(in the rows, 128 means zero)
First come named turns, each shown by rows before and after it. For each pair of rows after them, which turns, in which order, take the first row to the second? The first pair is done for you.
Tetus (before |-> after):
[ 79  96 135 125  96 125 165 102] |-> [147 131 123 196 125 110 162 104]
[146 150 113 118 152 162  87 169] |-> [116 137 118  92 143 166  91 169]
[151 122 102 119 143 158 113 147] |-> [140 113 105 104 136 164 116 145]
[147 125 108  95 137 140  83 126] |-> [103 116 113 105 133 166 146 160]
tiz (before |-> after):
[ 98 100 134 120 122 123 121 111] |-> [101 114 140 116 113 107 121 106]
[153 154 136 155 151 122 143 165] |-> [146 127 126 158 163 142 140 168]
[107 124  92 106 129 116 149 140] |-> [105 117  92 103 126 117 145 136]
zite (before |-> after):
[129 110 133 112 124 101 110  92] |-> [128 165 136 108 121  98 121 137]
[144  97 145 104 155 121  56  84] |-> [157 194 151 107 148 115  81 159]
[155  89 110 153 160 146 102 110] |-> [135 146 115  96 150 156  96 169]
miges (before |-> after):
[144 137 142 121 120 107 108 110] |-> [143 150 146 118 120 109 114 121]
[146 165 144 161 123 105 145 118] |-> [154 147 139 169 127 109 135 105]
[ 92 146 127 120 126 136 146 155] |-> [ 95 130 128 140 129 139 156 145]
[131 183 111  97 133 128 112 171] |-> [115 183 118 124 122 119 156 176]
vun (before |-> after):
[142 150 146 144 119  93 131 117] |-> [142 119 123 173 150 130 141 127]
[147 149 119 188 150 153 159 165] |-> [141 198 137 140 119 119 143 165]
[106 124 122 102 116 144 153 155] |-> [111 126 137 100  93 106 150 121]

Between the rows of a pair lie 2 to 4 turns.
[123 107 113 169 151 158 159 145] |-> [149 185 129 118 130 124 113 157] | vun Tetus
[ 91 105 127  82 120 147 120 131] |-> [147 113 111 115 148 142  77 125] | Tetus miges Tetus vun
[142 153 111 113 128 147 136 189] |-> [143 121 123  68 100 109  95 116] | zite Tetus vun vun
[141 197 157  56 112  91  68 120] |-> [109 220 151 103 118 119 163 193] | vun Tetus miges zite
[ 90 136 116  72 133 181 119 181] |-> [ 74 164 156  98  83 109 168 145] | miges miges vun
[144 226 121 148 153 150 125 225] |-> [160  73 100 125 179 162  27  88] | zite miges
[190 193 140 124 133  81 106 152] |-> [198 173 141 113 133  80  83 128] | zite miges zite
[106  98 137  87 106  94  88  72] |-> [ 74 140 126  60 111 134 120 162] | vun vun tiz miges
[ 90  90 126 119 101 136 163 115] |-> [173 149 109 121 139 133  83 127] | Tetus miges miges miges
[122  82 127 154 125 128 170  81] |-> [ 99  84 122 146 135 150 187 111] | Tetus Tetus miges Tetus
